Each path below is one point turned by a fixed rotation once a step. After each direction that follows a path, write how fast that rotation turns it, in degrees each step (0 if it stays still).
Each turn is a multiple of 5 degrees from 10 to 175, or 0.
Each row of a path follows its step; steps can be skipped.
Rotation 1:
step 0: [  6 -14 -16  -7  14  -6  16   2  19  -9   6   6 -15  -3 -10   5   2 -11
   7   9   9  15 -27   1  -4  27  -9 -11 -11   5 -12 -19   6  18 -15   3
   1  19 -20 -10  19   9  -8  -3  19   7   1 -17  10 -13  -3  -5 -13  -3
  22   3  -5  -4  -3  25  -4   9   2  16   8]
step 1: [ -8  -2  -9  15  -7   5   6   2   0  -5   2  -2  -1  -3  -3  -9  12   8
 -18  20  -7  27   0  18  -1  11  -2   1 -12   9  10  11   7   1  -8   7
   3 -14 -22  20   9  -1  -4 -12  16   1  20  -4 -16  -4   1   7  17  20
  33  13  -2 -14  -7   7  25 -12 -10  12 -16]
step 2: [ -7 -19 -21  -8  -4   4   4  -9   2  -3  11 -11 -17 -14   6 -19   2 -17
   2  -5 -15  -8 -23  18   6 -11 -18  -3 -13   9 -16   9  -7  12   3  -4
  18   8 -21  -7   0   5   1 -16  -4   2  -9  20   8 -11 -14  11  -4  34
  11   7  -2   4 -21  14   3   1 -10   3  11]
step 3: [-10 -22 -11  12   6  -4  -1   1  11  -4 -20 -12  -1   1  22 -26 -12  13
  -1  15 -16  -1   0  28 -12  15 -11  11 -15  16  12 -18  -2  -6 -10  -7
 -17   3 -20   2  -7  22  -4  -4  16   0   0   0  -5  14  -2   3   6   9
  -8  26 -23  -4   2   4  -2  11   7   5   0]
step 5: [-17 -11  -4   3  -4   8  15 -16  -1  -8  -8   8   5   5 -37   7   2  -2
   4  12  -1 -13  -7   9  -4  13  -5  28 -11   2   1 -17   4  12  -3   8
  10  -1 -24   7  -4  11 -16  -7  -8 -13  -5 -10   7  12   7  -4  -3  21
  13  26 -11   4  15  17  10  -3  18  24  -3]
step 7: [ -8   0   3   7   6  -7  -7 -16  27  -3  10 -15 -29  -5 -10 -11   5  -7
 -19   6 -12  -7  -2  -4 -10   4 -11  -8 -15   4  10 -18  -6  -6  -1  -1
   2 -25 -14  11  20   5  -6   1   3   3 -14  -1  13  21  -4  11  -4  35
   8   3  -1 -20  11  10  21  14  -2   9  10]
step 8: [-22  -5 -13   0  -5   3 -17  10  20  10  14  -2 -14  12  -6  -1  -1 -10
   4   4  -7  16 -19  11  -8   1 -35  -2  -7  15  -6 -11  11  -4  14  10
   5   2 -19   7  -5  23 -16 -26  13  11 -12  -8  -6   4   6  -9   0   4
   6  21  -5  -4  -9 -21  -7 -17  -2 -18   9]
step 9: [-16 -12   4  -7  21 -10  13  -2  12  -6  12  -5   1 -13 -12   1   2  -3
  14 -12 -12   8 -18  35  -8   7 -13  12 -14   1  10   8  10  11 -16  -1
 -10 -16 -11  13   5   6  -2  13  19  11 -22   0  17  -6 -15  15  -8  -6
  15  10 -17 -10  18   8   9  -7   4  -8 -10]
step 10: [ -1 -14  -6   3  -1  12  16   0   9  12   2   9 -11  -1   1  -5 -14   3
   2  -7  -2   0 -21   9 -13  -5 -28   2 -11   1  21 -18  20   1  15  17
  12 -15  -1   7   1  -5  -9 -15   5  -1  15   5 -23   7 -28 -15   6   3
  25  16  -5  13  -1  23  12   0   7  10  -9]
step 12: [ 23 -15 -29   6  -4  -9  -1   0  10  16   7 -13 -11  -5 -10  -4   7  11
 -29  12   5  27  -7  19 -15  21   5 -11  -7   9   2   6  13   3   4  -1
  -1   0 -18   1  -6   4 -14   0  14  -1  -7   9 -10   6  -6  -7  13  23
  23  20  -6 -12   2  -1   0  -5   5  19 -14]
Directions:
[-5  0  3 -2  5  1  6  2 -1 -4  6  1  2 -6  2  3  4  4 -4 -1  1  1  6 -4
  2 -5 -4 -3 -3  2 -1  2 -2  0  3 -3 -1  4 -1  3 -1 -3  0 -2 -1  3 -5 -3
  3 -3 -4  4  0 -1 -4  0  1 -3 -6  3 -2 -6  2  0  0] => 155
[  1   0  -3  -1  -1   1   5  -8   3  -2   0  -4   4  -5   3   5   3  -1
   1  -2   2  -7  -5  -2   2  -3   1  -1   0   0  -2   0  -1   0  -5   4
  -1   0   1  -3  -1   1  -2   6   6  -4  -2   2   3   0   2   0  -5   2
   2  -1  -1 -10   1   3  -1   1  -1  -4   4] => 160
[ 3  3 -3  1  1  2  1 -1  2  4 -1  0  5  1 -6  7  0 -3 -5  2  0  6 -3  1
  7  2  4  0  3  1 -2  3  0  1  0 -2 -5 -1 -1  1 -3  2  0 -5  0  6 -2 -5
  2  2  4  1 -6  1  4  1 -2  0  0 -3  1 -8 -1  0 -3] => 95
[ 3  2 -1 -3 -2  7  1  1 -3  5 -6  0  0 -6 -4 -3  4  5 -2  3  0 -1  3 -3
 -2  1 -4  0  0 -3  0 -4  1 -6  1 -2 -2 -1 -3  3 -2  4 -4 -1  5 -3  7 -1
 -5  1 -1 -2  1 -1 -1  0 -6  0  2  1 -3 -6  0 -2  5] => 155
[-3  0 -1 -2 -2 -1  6  2 -1 -4 -1  4  2 -3  0  4 -3 -7  2  7  7 -1  2 -5
  0 -2 -2  3 -2 -3  2  0  5  5 -4  0 -1  0  4  2  1  0 -2  4 -2  2  2 -4
 -2 -2 -3 -4 -1 -6  5  3 -3  6  3  2  3  1  3  1  0] => 70
Rotation 2:
step 1: [-16 -11  -9 -21   6  11 -13  -9  19 -17 -10  22  20   5 -14  -8  28  -5
  12  -5   4   7   3  10  -5  19   9  19 -19   3 -10  30 -19 -17  -2  -4
 -16  12  -6  -7 -10 -14  13  -6 -10 -10   3 -10  15 -15  -9  -7  -3 -10
  17   8 -10  -9  13  12   4  -3   3  -4   1]
step 2: [  9   5  -8  -5  28 -16   0  20 -12 -10 -19  18  -5 -14 -14  -2   8  10
   7 -18 -32  15  -2   4 -12   5 -20  12 -16  -3   6   4 -19 -11  -8  -9
  14  -2   3  22 -22  22  -5  13   1  10   9  -3  -9   9  -2   7   8   6
  -6 -25  -5   4  15  12  17 -11  -7   6  -5]
step 3: [ 11 -18   5  -5   8 -15  11  -7  -7  -6  -8  16  23 -10  22 -10  22 -11
  11 -11   4   3 -12 -14   8  15   5 -11   3  14  14  21   6  11  -3  -4
  11   7  18  -7 -11   6  -4  -6 -29  -8 -25 -14 -20  22 -10  -7   8  -1
   5   4   8  -6   5 -28   5  -8   4  17  -5]
step 4: [ 12  12   2  23  -8  -5 -11  -4 -27 -16  11  11 -12 -19 -17  -1   0   5
   7  -7  23   3   1 -18  -2  32   1  12 -18  -1  -2   2   1 -21  11  15
  -9 -10 -15  -9  -8   2   2  -3  -1   0   3  -3 -20  -7 -16  10  16  -5
  26  16  -9 -11  12   0   0 -24  -6  16  -1]
step 5: [  3  -9  -1   1 -10 -20 -29   7   8 -25  -8  18  -2 -22  -9 -10  -4  -8
 -12  -1  -6   3   0  -1 -10  -7  12  -7 -17  -5   8   3   5  14  -3 -11
   1  23   3 -28   1  -4  -3  19 -23   9  -4  -6  -5  -2  -4   8  24 -13
   2 -19  -6  14   5  15  -2 -21   9 -30   7]
step 6: [-11   6   6 -19   1  -2 -12 -17  15  -6 -10  40  -1 -22 -12  13  17 -12
  -6 -10  -3  -1   3  12 -13  11  12   1  -3   2  15  -2 -14 -18 -16  18
 -16   6   8  -7 -19  17 -15  -2 -14   5   5   9  -8  -1  -8  -8 -18  10
   1   7   5   8   4 -15 -15   7 -13  13  29]
step 7: [ 14   3 -14   1  24   5   5 -11   4  -2 -19   1  -7 -14   6 -14   1 -19
   5 -15  13  -8 -24 -11 -14   4   9   5 -24   4  -6  -6  -9 -12  12  -1
   9  16   4   3  -2   1  -2  13   4 -11  20   5   9   0   7   0   3  25
  13 -30  12  -8  22 -23   0 -31   8   4   0]
step 9: [ -8  -5  -6   8  32  -5  19  -4   7 -11 -16  16 -12   2 -36 -14  -8  -7
   4  -4   6   6   7   3  12  15   6   4  -2 -16   2   3   9  -9 -12  11
   0   9 -24 -23   2 -12 -23 -17   5  -8 -13 -10  -4   9 -21   9   7 -14
  14   9  18   6  11  -6  12 -20 -11  -4  12]
step 10: [ -3   7   2 -17   7   0  -8  -2  31 -14  14  14   8 -17 -23   5  28 -14
   0  13  -4   9 -14 -15 -22  12  -7  10 -22 -14  -3  15  -4   6  13   8
  24   6   1   7  12   4 -11  15  -4  12   1 -23  -5  -8  -5   0  19  -3
  16 -14  -7  -2  -9  -1  -2   4 -19  -9 -11]
step 12: [ -8  -5 -20 -15  -2   8 -16 -10 -21 -12 -18  15   4   0  23 -20  20 -13
  11   4  19  16   9   6 -13   8   9  19 -12   0 -12   7  -3  12  -1   3
   0  -7   1  -3   5  15  -9  -1   4 -29   6 -16   3  19 -25  -4   6  -5
  13 -14  -7  -5   3  -2  10 -23   5  21  11]
Directions:
[ 1  0  2 -3  0  6 -3  6  2 -3  0 -1  0  0 -2 -2 -4 -6 -2 -1  1  2 -2 -7
  4 -7  2 -3  1  3  7  1 -1  3 -7  0  3  1 -4 -4  0  0  2  0  6 -3  1 -2
  3  2  2  3  1  2  1 -2 -2  2  6 -3  6 -1  3  3 -2] => 160
[ 4 -3  0  2  0  0  2  0  7 -2  3  3 -5 -1 -1  6 -3 -1 -3  1  1  1 -1 -1
  2 -1  4  5 -7  0  1 -2  2  4 -1  5 -2 -6  0  1  0  0  5  2 -1 -1 -3 -2
  0 -5 -7  3  1 -6 -2  0 -5  0 -1 -5 -3  5  2 -7  3] => 70
[ 3  0 -3  4  8  0  1  3 -1 -4 -5  0 -4  2  3 -2  3  3  3  2 -4  4 -3  5
 -2 -1 -3  2  6  0  2 -3  0  4  2 -2 -1  2  2 -1 -3 -5  5 -4  2 -1 -3  0
 -3 -3  1  2 -5  0  2 -1 -2 -3  3 -6 -2  1 -4  2 -5] => 65
